R: rows in several groups, each row roughly a mix of its group's directions:
R (82 x 11):
[[  0.1   6.0  -8.7  20.6   5.8  -1.8  22.2   0.7 -33.8 -24.8  29.6]
 [ 28.2  16.4 -11.5  -5.7  28.4  24.4  -8.7  -5.6 -27.8  -2.7 -13.4]
 [ 17.4  28.0  -6.5  18.9  23.3  -3.3  -9.3  16.0 -25.6  20.2 -15.9]
 [  9.4  18.2 -29.5   1.7  14.7 -26.8  -4.1 -25.4 -28.4   1.1   1.5]
 [ 35.1  12.8  -5.1  30.2 -12.3  11.8   6.5  12.0 -11.3  22.0  16.8]
 [-11.3   0.4  39.7  -7.7 -10.0  12.9   0.1   1.1  20.6  -1.1  35.2]
 [ -3.5   5.4   0.3 -24.7  28.2  23.3 -11.1  -8.3 -21.2 -29.3 -14.5]
 [ 19.0   1.7   1.5  32.9   3.6  20.8  -0.3   7.7 -30.8   6.5  27.5]
 [ 16.5 -10.2 -37.5  -6.3  18.5 -15.3  -1.8   4.8 -13.7  -1.3 -32.9]
 [-22.9 -26.0  -9.9   9.7   8.1   0.5  26.9 -26.6  -8.0  -0.6  27.3]
 [  7.4  -6.5  13.5  25.7  23.5  19.5   0.1 -10.8 -24.8  19.8  26.6]
 [  6.1  -3.5  -9.6 -21.6  -9.5  23.7 -15.8  25.6  17.5  -1.4 -35.0]
 [ 13.5   9.7  -1.0  14.7  14.9 -43.4  -6.2   7.4  -3.9  13.5 -28.5]
 [ 12.7 -19.8   9.0   7.7  -8.8  16.7  17.0  17.3 -16.3   5.8  42.0]
 [ 24.3 -14.8 -24.9  13.6   5.3  -3.5  15.0  19.5 -36.4   1.9  10.4]
 [-25.8 -18.1   6.8 -18.6   5.5  12.6 -35.5   6.9  -3.5 -23.7 -15.6]
 [  3.7  26.5 -11.6 -18.1   2.1   3.9 -38.2  -2.9 -12.1  -4.8 -29.4]
 [ 16.2  18.9  -1.3  34.8 -18.5   1.8   6.4   7.3 -20.2  11.0  30.1]
 [  3.7   0.5  12.3 -24.4 -21.1  19.0 -18.6  14.1  30.9   2.4 -25.1]
 [  3.0  -5.5   1.2  -9.4 -14.0  39.1 -27.7  28.7  10.9   0.6  11.6]
 [ -8.2  -8.6   8.2 -36.5   8.9  16.2 -18.8  -0.5  19.2  -9.7 -31.7]
 [ 11.6  30.1  14.8 -15.5   4.6 -15.4  -9.8  10.2  15.4  17.7 -34.5]
 [-17.3 -32.8   1.4 -12.0 -11.5  -9.6 -19.6  14.2  30.5   2.8 -20.7]
 [  0.4   6.4  23.1   8.3   3.4  40.8 -22.7   2.5 -23.7  -3.0  17.1]
 [ -5.8  12.5   8.7   6.8  12.6 -34.5  28.0 -34.1  -9.6   0.6   0.2]
 [ 14.3  11.5  -0.9  35.9 -23.4   6.8  -5.5  15.9 -19.7   8.5  27.1]
 [-14.6  30.3   0.6  34.3 -15.2  12.1  -4.0  -6.3  -6.3  12.6 -27.6]
 [-14.6 -11.4  15.4  -1.5 -26.2  -0.7  14.3 -12.2   6.5 -20.1  40.4]
 [  4.8  17.3   0.7 -16.8  27.9  -4.6  38.1 -28.8  -1.9  -3.5   1.2]
 [ 11.1   5.3 -30.0  18.7  -0.5 -23.9  12.2   0.3 -37.2 -13.4   4.1]
 [  2.8 -34.5  11.8   1.5 -14.7  20.5  15.8  35.6  10.5  -8.5   5.3]
 [  2.4  19.6  17.4 -24.2 -20.2  38.6  -8.4   2.5   9.4 -14.5  12.1]
 [-15.0  23.8  -6.3  18.8 -11.5 -10.7 -27.6  -1.1 -34.2 -10.2  15.2]
 [ 12.3 -33.3  -1.1  -7.4  -7.2   2.2  19.1  13.7  -9.9 -11.1  39.4]
 [-15.2  26.8  25.9  14.5 -15.6  -2.2   1.6 -16.5  -3.8  -3.9  36.3]
 [ -5.5  32.2  30.5 -27.4  -3.1   5.6   8.1 -21.5  14.7  -4.8 -12.0]
 [ -0.4  27.7  -7.3  25.7   2.6 -11.0  -9.8 -12.0 -36.9   5.6  21.5]
 [ -4.3   3.3   9.0 -19.1   6.7   6.4 -19.9  19.2  27.5  22.5 -33.3]
 [  7.1  13.2  -0.5  -9.2  -8.4  20.0 -47.3  10.4  -6.0   2.5 -23.2]
 [ -5.7 -23.0  23.1 -29.9  -2.1  -0.2   1.7   3.1  29.0 -15.8  24.5]
 [ 24.2  23.9   3.5  -7.3  -5.1  -6.5 -23.7  29.3   7.4   8.3 -29.5]
 [ 20.4  -0.5 -18.4  19.5 -11.7   7.6  -7.6  23.4 -19.7   3.5  36.9]
 [ -2.2   5.1 -11.1  23.7  -8.2  28.4  -2.8   1.5  -3.9  27.2 -36.7]
 [ -6.8  -7.0  32.0  -9.0  -7.6  -8.0   7.7  18.9  15.6 -26.3  32.0]
 [ 16.1  36.6   5.3  13.6   3.5  19.1 -14.4  -9.9 -30.3  11.2  12.7]
 [  9.8 -16.3 -12.8  11.5 -11.2  24.0 -27.6  33.7  -4.3  -0.9  20.6]
 [ 10.1  10.0   7.4 -38.1   4.4  24.9  -3.2  -0.7  18.4 -10.1 -30.0]
 [ 21.0   6.0 -13.1  -3.9  -3.8   0.9 -22.7  38.9   7.7  15.8 -26.3]
 [ 14.1  29.9 -20.7  18.4   1.7  -6.5 -19.7  -2.2 -37.3   1.3   2.7]
 [ 17.4   3.7   5.4  22.9   1.5   2.2  12.7  27.8 -32.0   3.6  29.2]
 [-18.9  12.7  -1.2 -12.2   1.3  -2.9 -16.9 -23.8  27.7   0.5 -37.5]
 [-16.6  25.9 -16.3   4.8  -5.4 -13.2  -9.9 -43.2  -1.3   1.2 -17.0]
 [-16.5  35.7  14.7  -6.4   8.4  -7.0 -21.6 -27.2  17.9   7.8 -13.7]
 [ 25.3  -0.1 -21.2   3.4  -7.3   0.0 -21.1  39.2  -1.4   4.7 -23.3]
 [-27.3 -14.3  14.2   5.4  10.1  -4.8  19.4 -39.0  -2.9 -11.4  18.9]
 [  7.9 -10.5  -6.6  18.8 -14.3   6.7  -0.4  -6.6 -25.3 -39.9  24.7]
 [ 10.9   3.8 -16.7  -4.5  23.4  -1.8 -13.5  13.4   2.4  11.9 -46.9]
 [  0.8  37.1 -14.1  20.3   9.1  -6.9 -11.3 -18.7 -21.7  17.9 -17.6]
 [ 20.3   0.1  -8.5  13.7 -16.4  18.1 -23.9  29.6 -13.0  -7.7  27.5]
 [-12.4 -29.1   2.2  12.7  11.2   7.4 -33.6  24.8  13.2  20.3   5.2]
 [ 14.2  29.5   6.2   9.5   3.4 -36.0  20.8 -20.7 -18.0  -3.3   1.9]
 [  0.1 -34.2   8.3 -18.4  -1.4   8.0   2.7  11.7  38.3   6.6 -20.1]
 [ 20.4  -4.8  -5.2  37.2  -7.4   4.3  18.3  13.3 -16.9   8.0  30.3]
 [ 10.2  36.2  15.8  -2.1   9.0  30.5 -10.8 -14.5 -24.6   2.9   8.6]
 [ -1.5  -4.1 -26.5 -25.1  14.1 -21.8 -10.9 -24.8  10.3  -8.1 -27.8]
 [-16.6 -28.5   5.0 -14.2 -19.2   1.7   7.3   7.0  31.8 -26.4 -14.2]
 [ 21.2 -12.4   4.5  14.7   2.8   8.9  14.3  37.1 -24.0   3.8  24.5]
 [ 16.0  20.2   9.6  24.2  -2.7  25.6   0.4   1.9 -29.6   2.5  28.5]
 [ 23.8  30.2  -5.0  -6.4   0.4 -14.6  -4.4  25.2   4.8  32.6 -14.3]
 [ 11.8   2.9  -1.0   1.1 -18.8  33.1 -20.6  24.2  -4.1  -5.4  32.3]
 [-26.3  14.1   5.0 -23.1  11.4   3.7 -32.7 -13.5 -14.8 -20.5 -14.7]
 [-14.5  -6.3   6.1  -5.0 -22.5  -6.0  10.6 -29.1   2.2 -16.1  40.3]
 [ -7.9  16.2   1.1 -20.4   6.9 -13.9  36.1 -28.6   6.9   6.7 -22.4]
 [ 14.6  -4.7 -12.5  -4.5 -14.8  29.5 -26.3  38.3   5.1   2.8   2.0]
 [-34.8 -26.2   8.8  -4.5   9.3  11.2  15.7 -31.9   8.0  -8.3   9.6]
 [ 13.3 -21.6   5.9 -14.3   5.7 -16.5  12.7  21.7  -6.1 -23.5  36.0]
 [ -1.5  -1.6   9.7 -22.4  18.1  31.6 -34.4  -1.8  -7.4  -7.1 -22.1]
 [ 16.7  -7.1 -19.9  31.4   4.5 -22.4  -5.9  19.3 -20.4  14.3  20.9]
 [-15.5 -31.4 -21.0  18.3  13.2 -17.2  25.1 -19.6 -12.2  -0.5   7.7]
 [ 12.5   2.7  -9.9 -31.6  28.7  16.5  -3.1  -6.4  -3.6 -16.2 -31.8]
 [  4.0   8.3  11.0  25.8  10.1  14.5  14.3  -8.2 -30.0   1.2  36.7]
 [  9.6 -13.1 -22.0 -13.2   8.0  -4.7 -31.8  10.5   6.1   4.6 -38.9]]

which group is each row in? (one row of each group first):
[  5.4   2.4   9.3 -14.5  -4.9  16.5 -32.9  27.3  19.6   0.3 -29.4] | <38>
[ -5.3  25.0 -15.0   3.6  10.8  -1.5 -18.0 -23.1   1.4  18.1 -38.8] | <108>
[-16.6   2.9   8.4 -37.2  -5.2   2.1 -17.2  -3.2  25.2  -9.3 -30.0] | <7>

[-21.7  12.4   7.8 -12.6  -2.9   4.9 -16.7 -27.4  31.8   5.3 -27.6] | <108>
[ 21.1  38.8   0.5   1.2   1.9  24.9 -20.0  -4.3 -26.5   2.5  -2.1] | <7>
[-17.8   6.1   6.8 -24.5   9.6  -5.8  26.6 -27.2  16.5   6.1 -28.5] | <38>
[ 22.0  -9.5  22.0 -10.9  22.5  13.1  -2.9  34.4   0.2  15.8  20.0] | <108>
[ -0.9 -13.1  -6.5 -32.6   8.2  -3.3 -10.0   0.5  27.0  -0.6 -38.9] | <7>
[-15.2 -17.9  23.0 -28.1  -7.9   4.0  -2.1  -7.2  37.1 -13.3  12.0] | <108>
[-12.6 -10.3   6.1 -15.3  -8.9  28.7  -8.6 -30.6  25.7  24.1  -3.4] | <108>
[ -0.8  14.6  25.1  25.9 -12.4  25.1   5.1   8.6 -11.8  19.9  27.7] | <108>
[  6.4  -8.0 -26.5  26.5 -18.5  -0.6  20.2  -2.6 -35.3  -3.8  13.2] | <108>
